In the rows, zero is written as 128.
which system made each run:
trace 1, L (10 x 22):
[[176 149 114  81 153 126  71 159 124 167 180 140 123 131 107 100 151 168
  110 166 112 115]
 [148 168 121 155 153 125 127 111 147 155 139 101 128 100 134 172 150 134
   93 184  50 124]
 [ 91 112 131 164 109 151 155  82 127 119  97 105  77 117 188 172 114  88
  119 127  91 108]
 [121  77 162  91 141 137 183 111 109 124 111 142  91 147 157 119  89 107
  172  95 170 113]
 [165 138 158  70 116 148 146 131 111 143 133 150 190 152  93 108 137 130
  172 137 183 150]
 [136 194 127 134  92 142  59 142 134 129 151 124 165 158  80 117 134 129
  148 187 126 113]
 [ 93 187 127 173 157  85  99 129 174 113 118  96 114 122 125 118  97 133
  107 139  80  84]
 [ 95 117 149 142 155  88 141 116 128 114  69 109 131  83 189 141 140 113
   85  74 131 116]
 [138  47 146 134 142 128 108 134  67 126 106 157 125 121 152 157 152  96
  155 100 179 154]
 [165  92 120 159 132 142 142 148 125 136 155 162 148 162  53 122 125 135
  170 150 161 184]]
trace 2, Y (10 x 22):
[[149 159 152 156 127 118 130 111 143 141 138 157  98 141 148 140 155 152
  103 168  37 158]
 [110 122 172 169 117 128 186 106 128  98  99 150  86 146 117 175 122 107
  150 142 100 173]
 [ 79 135 171 101 120 133 163 123 103  81  83 113 114 122  99 160 116  86
  160 111 191 126]
 [134 143 142  30 146 134 110 147  96 137 142 105 132 111 112 123 126 121
  146 128 188  81]
 [184 139 111  85 147 142 113 126 127 186 184 108 175 138 146 119 130 146
  150 169 106  93]
 [144 140  87 180  84 135 125 111 142 142 175 119 169 146 155 156 134 138
  147 165  56 129]
 [ 79  97  89 198  90 126 133 120 121  89 130 119  84 117 138 183 119 109
  134 115  90 134]
 [ 89  69 125 141 159 125 133 131 102 102  87 107  93  93 149 154 128  84
  106  77 175 118]
 [150  82 136  76 152 129 120 147 101 144 114 130 162 115 150  93 159 123
  105  81 197 134]
 [173 123 102  95 124 126 128 161 155 156 176 146 180 165 117  60 131 172
  121 112 138 141]]
trace 3, K (10 x 22):
[[111 153 165 154 135 138 136 130 139 107 122 102 153 185  85 134  77  84
  186 163 153 105]
 [ 93 174 153 182 125 131 115  92 140 111  59 108 140  97  93 148 117  98
  141 150 154 116]
 [115 108 127 186 153  96  68 112 116 125  65 141 127  72 136 136 147 118
  124 107 163 131]
 [158  90  95 164 181  65  87 161 131 138 137 148 174 105 116 119 138 160
  138  95 141 146]
 [156 120  78 159 103 105 140 163 135 123 176 151 186 141  76 136 147 163
  142 124 115 184]
 [109 122 101 147  79 153 171 150 141  88 149 148  92 143  62 136 133 138
  102 126 118 188]
 [102 149 140  94 122 134 168 141 151 110 102 133  63 106 101  97 144 151
   52 103 134 150]
 [145 128 141  60 128 147 137 130 123 155 111 127 137 110 172  84 176 139
   56  97 144 135]
 [170  71 120  99 152 164 153 130 121 175 160 104 157 157 189 116 146 106
   92 128 118 125]
 [147 125 141 124 144 139 192 114 141 149 166 104 127 168 170 163 110 116
  138 163  56 123]]
trace 4, Y (10 x 22):
[[125 133 185 165 126 134  79  95  95 132  76 146 130 137 166 164 154  83
  139 165 119 138]
 [141  87 140 125 109 146 104 143  71 113 137 173 102 138  85 165 150 110
  175 140 168 173]
 [139 117 109 133 174 111 130 152 124 126 139 102 172 120  53 142 103 119
  181 132 191 115]
 [127 181 104 118 139  87  60 151 123 130 141  98 201  95 121 139 153 139
  115 129 130  95]
 [158 120 110 131 157  89  78 161 109 137 181 144 106 127 149 159 159 154
  105 144  56 135]
 [141  91 147 200 173 106 163 139 135 125 132 119 147 157 140 171 140 102
  112 139  84 177]
 [ 87 128 147 139  96 120 161 154 112  70 105 119 158 132 104 166 159 101
  102  92 152 181]
 [112 124 122  55 161 109 162 180 118  96 151 107  95 110  83 130 129 139
   99  97 160 128]
 [159 154 151  73 193 115 168 135 154 164 138  82 174 125 143 110 128 134
   96 131 117 100]
 [146 169 138  95  77 135 152 119 133 141 159 133 166 154 172 131 159 150
  104 142  59 145]]
trace 5, P (10 x 22):
[[150 119 136  77  94 122  89 117  77 141 143 178 125 121 142 140 133 144
  210 132 149 115]
 [148 114 116 140 136 126 212  91 140 142 127 114 165 106 109 158  95 131
  202 130 138 131]
 [113 149 147 176 144  99 185 129 192 110 108 134 131 164 114  93 106 143
   99 111  97 162]
 [112 155 169 115 178  72  63 189 116  93 134 133 115 163 118 117 137 132
   96 123 120 126]
 [154 102 117  95 134 117  79 151  73 138 134 128 189  97 132 152 182 120
  133 106 176 139]
 [138 111  80 135  51 151 162 109 122 127 143 165 142 105  99 139 142 154
  170 118 140 171]
 [114 142 103 145 147 109 196 130 161 109 158 116  72 120  85 156  93 149
  133 140  76 134]
 [131 110 139 128 196 109 139 168 143 131 146  92 125 157 165 120 142 112
   44 117  88 127]
 [129 115 146 104  87 155  63 163  86 121 148 141 148 186 162 117 168 103
  103 129 140 135]
 [121 150 114  99  68 167 124 107  87 125 134 112 136  98  93 187 142 106
  176 162 158 113]]
trace 6, P (10 x 22):
[[143 121 175 135 174 118 209 106 142 138 115 131  87 137 148 160 124 123
  119 145  70 155]
 [140 135 208  80 159 117 152 149 125 124 126 136 134 196 165 103 135 113
   97 123 110 139]
 [126 174 175  64 106 117 108 149 102 110 136 122 198 164 129 131 142 112
  156 128 157 118]
 [114 182 120 122  76 105 145 109 125 111 110 119 205  81 113 163 143 139
  162 116 142 132]
 [ 90 146 106 159 103  72 164 114 150  92 108 148 118  81 136 146 123 165
  132  78  90 147]
 [ 95  82 124 129 167  66 145 167 121  86 142 131  82 132 159 140 109 132
  118  63 108 127]
 [114  65 116 107 142 137 133 180  98 105 152 111 143 164 131 119 129  94
  105  79 186 137]
 [109 131  93 116  73 178 130 155 124 110 146 108 149 141  64 113 134 112
  111 126 187 140]
 [112 175  69 126 104 150 123 126 151 130 147  95 106  70  71 139 134 154
   88 151 114 108]
 [132 114  72 142 135 129 102 122 139 154 151 111  87  89 178 130 143 149
   77 130  66 101]]
trace 7, U (10 x 22):
[[115 188 167 113 122 104 120 147 164 112 144 120 169 199 146  83 101 136
  131 132  96 103]
 [128 188 117  78 114 123  63 153 129 137 176 116 128 144 127 105 124 153
  126 157 100  75]
 [138 151 112  69 148 119  94 132  90 138 164 105  90  81 116 181 136 136
  144 163 117  81]
 [112 113 136 107 147  93 151 132  83 100 134 110 116  89 142 224 142 104
  161 121 113 123]
 [ 89 107 128 152 125  78 166 168 116  66 143 114 158 142 128 182 132 108
  130  77 120 163]
 [111 144  96 149 113 102 142 182 154  94 152 113 192 148  93 111 147 142
   83  93 131 164]
 [157 146  68 118  92 152 118 144 140 154 164 132 170 105  87 103 168 170
   89 140 127 160]
 [167  96  70 114 104 176 152 105 120 172 159 141  96  84 108 141 147 154
  129 155 121 147]
 [139  66 115 143 143 160 200  96 126 147 120 126  66 106 150 158 125 114
  117 126 112 149]
 [114  76 169 154 149 147 175 127 136 122 100 132 101 171 172 116 129  88
   80 100 122 165]]
trace 8, U (10 x 22):
[[164 107 127 195 167 137  79 115 123 171 102 123 170 106 138 150 167 107
  100 160 128 148]
 [142 109 150 191 111 155 105 113 114 127 111 172 103 155  76 146 126 112
  175 176 142 174]
 [107 163 162 148 117 119 177  93 174 112  79 160  87 119  92 101  96 155
  148 127 128 148]
 [139 148 153 125 138  84 122 107 155 145  99 170 128 122 193  75 133 176
  110  99  91 126]
 [182 104 140 122 193 102  78 147 127 171 161 148 137 170 154  94 114 140
  152 148 112 104]
 [147 171 165 130 169 145 126 120 130 143 145  89 130 162  98 161 103  97
  158 204 103  99]
 [ 86 184 167 117  78 127 117 117 109  88 126 132  82 140 142 175 127 114
  145 155  77 114]
 [ 92 142 140  80 140  63 112 170 112  78 140 151  73 117 129 127 119 160
  127  81 122 116]
 [148 143 137  80 188  63 140 166 124 130 144 103 196 111 127 141 149 147
  119  97 132 121]
 [153 127 101 133 101 121 121 147 105 132 187 110 214 158 131 175 149 119
  161 147 100 137]]
trace 9, T (10 x 22):
[[115  74  79 153 125 109 184 147 120 100 168 134 110 121  96 172 108 135
  168  99 124 153]
 [106  75  55 140 115 123 173 150 141 110 163 121  97 112 130 120 118 148
   96  68 117 143]
 [145  68  57 120 100 164 125 144 117 151 185 132 100 129 164 117 144 139
   91 112 105 135]
 [181  80 109 113 152 132 136 153 129 164 197 143 128 176 165 108 139 146
  109 134  84 147]
 [135 107 160 129 138 105 142 146 141 132 148 142 147 194 205 101 127 130
  103 103  74 137]
 [109 111 165 134 116 141 106 123 131 124 128 141  91 204 195  91  96 104
  132 129 101 101]
 [123 131 159 114 159 149  89 143 148 138 125 119 111 193 138  55  89 111
  120 138 157  85]
 [123 158 153 121 136 135  57 146 132 132 113 102 191 161 138  77 128 105
  113 132 168  94]
 [125 176 144 150 117 104  44 131 120 121 128 130 181 150 116 131 124 120
  183 158 139 100]
 [113 167 141 165 167  62  71 133 135 107 101 141 137 111  90 129 106 142
  172 132 139 111]]
trace 10, K (10 x 22):
[[126 101  83 144  99 116 159 129  98 107 145 144 124  76  90 197 151 138
  162 119 127 171]
 [ 98  96  96 129 100 108 168 134 139  92 134 169  68 106 114 114 107 165
  140  67 132 151]
 [103 156 102  95  89 118 132 150 164 113 144 141 128 140 131  52 119 174
   88  76 132 120]
 [128 135  93  98  98 183  99 154 127 146 159  89 149 143 137  97 153 118
   53 134 134 116]
 [151 108 102 103 160 179 149 123 123 168 161  80  92 104 132 160 142 111
   78 170  99 111]
 [157 127 147  78 137 125 163  91 109 159 139 149  77  95 166 166 135 145
  154 150  77 119]
 [129 113 170  81 104 126 124 113 100 129 140 175  93 170 178 108 104 134
  190 120 124 108]
 [115 147 156 114 129 140 121 133 146 125 135 111 151 199 130  78  71 105
  172 136 156  75]
 [112 185 138 165 121 158  98 101 147 136 101  75 168 131 112 134 111  88
  137 180 138  82]
 [122 121 127 185 153 128  67 101 103 137  81 114 108  75 126 177 146  96
  135 162 134 112]]
trace 11, T (10 x 22):
[[127 196 158 114 160  71 172 150 151 105 144 102 153 136 107 160 127 140
  121 143  68 134]
 [ 71 142 160 105 109 101 130 129  95  77 101 123  74 105 163 184 137 102
  115 104 107 117]
 [121  79 131  88 146 165 144 132  87 121 136 124  65 131  96 151 102  92
  166 132 188 109]
 [131 104  98 111 142 139 180 159 141 125 148  83 192 134  89 113 120 118
  116  92 187 137]
 [107 145  67 140  49 133 124 138 128 108 173 105 185 132 143 151 139 136
  127 117  96 123]
 [132 134  90 119 137  94 107 150 129 123 193 143  65 126 118 150 109 166
  154 143  63 108]
 [132  77 132 111 207  77 119 162 110 124 131 130  90 111 163 130 143 131
   82  85 120 131]
 [130  43 136 152 118 162 126 130  87 133 124 133 141 166 181 147 143  76
  132 110 151 147]
 [139 103 117 164 109 156 159 140 159 129 161 143 145 211 102  83  85 126
  160 136 132 146]
 [101 164 104 129 103 109 112 149 181 118 138 128 141 147 144  51 115 170
   81  91 113 111]]
trace 12, L (10 x 22):
[[158 139 148  88 124 151 108 102 101 163 106 133 176 103 107 125 142 119
  178 150 197 115]
 [149 163 130 182 123 138  66 111 144 155 125 140 171 153 103 108 112 126
  178 183 131 111]
 [106 164 145 194 159 107 118 126 185 121 102  97 158 163 140  87  96 117
   98 132 101 109]
 [ 90 113 162 132 163 124 118 142 125 109  75  97 126 123 166 110 142  88
   55  83 156 120]
 [147  77 147 125 175 129  90 144  85 135  98 152  97  97 105 139 157 106
  121 126 190 151]
 [170 116 124 177 129 140 129 113 132 150 109 179 127 110  59 123 147 149
  150 158 144 192]
 [120 147 112 178  68 149 129 120 172 127 126 168 111 161 122  75 130 160
  101 133  95 168]
 [112 133 149  95 138 115 125 157 148 113 140 144  69 167 160  77 125 150
   65 103  88 128]
 [144 136 170  57 166 110 146 147  95 124 129 129  92 107 136 165 177 127
   81 129 108 148]
 [136 132 143 123  97 148 134 104  81 122 125 148  92  95 105 212 162 117
  163 171 111 158]]

runs to name:
trace 13 (2 x 22):
[[148 110 135 115 118 124 201  78 138 149 100 172  88  88 152 123 131 164
  148 108 114 157]
 [102 135 165 117 100 112 174 103 142 106 103 149 138 158 161 100  78 134
  191  88 143 114]]

Y
trace 14 (2 x 22):
[[ 87 141 139 146 132  92 190 139 148  82 145  85 167 163 135 169  90 103
  155 106 105 114]
 [ 77 147 138  81 107 141 118 159  99  88 140  74 115 138 157 157 142  89
   74 112 124  96]]

Y
trace 15 (2 x 22):
[[107 187 135 157 186  81  96 139 155 113 117  87 128 112  89 143 100 124
  129 155 111  85]
 [135 160 171 119 149 109  72 127  93 133 109 130 117 106 162 175 183 112
   98 160  91 132]]

Y
trace 16 (2 x 22):
[[133 159 176 143 123 149 141  92 142 132 104 149  94 163  93 122  83 116
  198 179 139 117]
 [108 198 190 117 107 116 150 107 167 112  80 133 158 159 124  80 105 134
  138 125 135 119]]

L
trace 17 (2 x 22):
[[136 134  59 146 104 147 117 169 143 120 202 103 145 150  71 132 131 142
  107 152 107 141]
 [131 138 103 100 118  72 100 179 122 107 176 158 121 125 135 135 163 175
   97 104  78 149]]

T
trace 18 (2 x 22):
[[116 169 176 126 133 107 160  99 115 111 115 129  86 107 127 206 129 118
  164 161  74 126]
 [ 98 118 183  96 115 102 115 118  89  97  87 170  96 124 153 137 124 119
  179  92 164 121]]

K
trace 19 (2 x 22):
[[117 129 177 135 170  85 181 113 126 112 114 102 147 140 182 186 128  97
  134 120  79 130]
 [ 91 100 158 122  97 151 154 127  81  91 109 110 144 144 137 184 129  66
  158 112 171 137]]

L
trace 20 (2 x 22):
[[ 86 182 116 102  73 119 100 168 141  84 156 109 171 166 110  99 121 135
  114 106 141 110]
 [104 155 105 100 170  70  68 175 123 106 150 101 122  97 116 138 125 147
  110 112 124  78]]

L
trace 21 (2 x 22):
[[112 106 113 118  50 129 121 112  83 111 116 161 144  96 169 165 168 128
  148  91 133 156]
 [ 93 116 112 106  93 127 204 113 122  93 136 132  74 106 113 167  98 131
  173 101 126 130]]

P
trace 22 (2 x 22):
[[ 90 137 117 159 147 149 139 106 176 134  90  78 110 116 155  88  91 109
   81 107 138  77]
 [ 94 126 128 149 127 135  45 127 135 126 101 127  94 139 161  67 106 116
  103 112 149  78]]

P
trace 23 (2 x 22):
[[112  67 164 103 125 117 157 130  81 100 126 153  96 152 193 161 129  99
  153  87 122 138]
 [115  73 125 129 130 160 184 125 141 124 142 115 107 183 136 100  68 101
  164 105 165 111]]

T
trace 24 (2 x 22):
[[138 126 145 146 132 162  64  96 112 162 128 137  83 146 150 128 103 102
  171 188 123  81]
 [ 96 153 182 134 164 117 112 104 119 107  83 123  56 116 118 151  92 100
  161 151 136  93]]

U
trace 25 (2 x 22):
[[139 160 173  81 175  92 198 108 133 131  95 120 132  85 106 154 130 139
  151 123 139 131]
 [137 141 148 100 131  80 169 140 163 128 124 147 175 143 163  72 131 171
  110  71 114 142]]

P
trace 26 (2 x 22):
[[153 145 148  92  66 133  83 115  93 144 123 175 177 129 160 124 181 142
  148 131 130 152]
 [159 143 158 126 151  91 155  94 141 152 127 161 135 132 140 131  88 154
  222 147 101 111]]

T
trace 27 (2 x 22):
[[127 186 162  40 136 109 113 125 124 129 114 143  99  97 114  97 123 161
  140 126 152  94]
 [153 106 124  95  99 184  99 106 107 171 120 135 165 131 145  88 135 113
  151 134 196 106]]

K
trace 28 (2 x 22):
[[160  57  87 167 128 170 180 123 146 160 144 134 150 144 113 104 119 122
  130 119 159 165]
 [142 110  88 116  97 199 135 139 154 155 162 122 132 159 111  60 124 136
   88 137 151 131]]

L
trace 29 (2 x 22):
[[118  72 107 160 156 138  96 167 103 114 115 121 116 119  89 127 144  96
   94 104 195 150]
 [157 133  93 141 182  93 180 132 165 150 126 109 162  74  88 124 132 166
  108 110 126 148]]

K
trace 30 (2 x 22):
[[ 87 115 129 142  63 130 124  95 104  98 106 174  73 115 147 145 109 127
  190 108 135 125]
 [ 97 114 125 141 178  70 144 133 162 112  95 127 107 100 141  90  92 148
  123  64 153 104]]

U
trace 31 (2 x 22):
[[119 110 166 160 164 146 131 112  95 123  87  81 142 117 136 195 145  57
  122 156 144 123]
 [127 105 150 162 185  67 156 106 119 118  84 124 135  85 153 181 121 116
  167 106 123 128]]

K
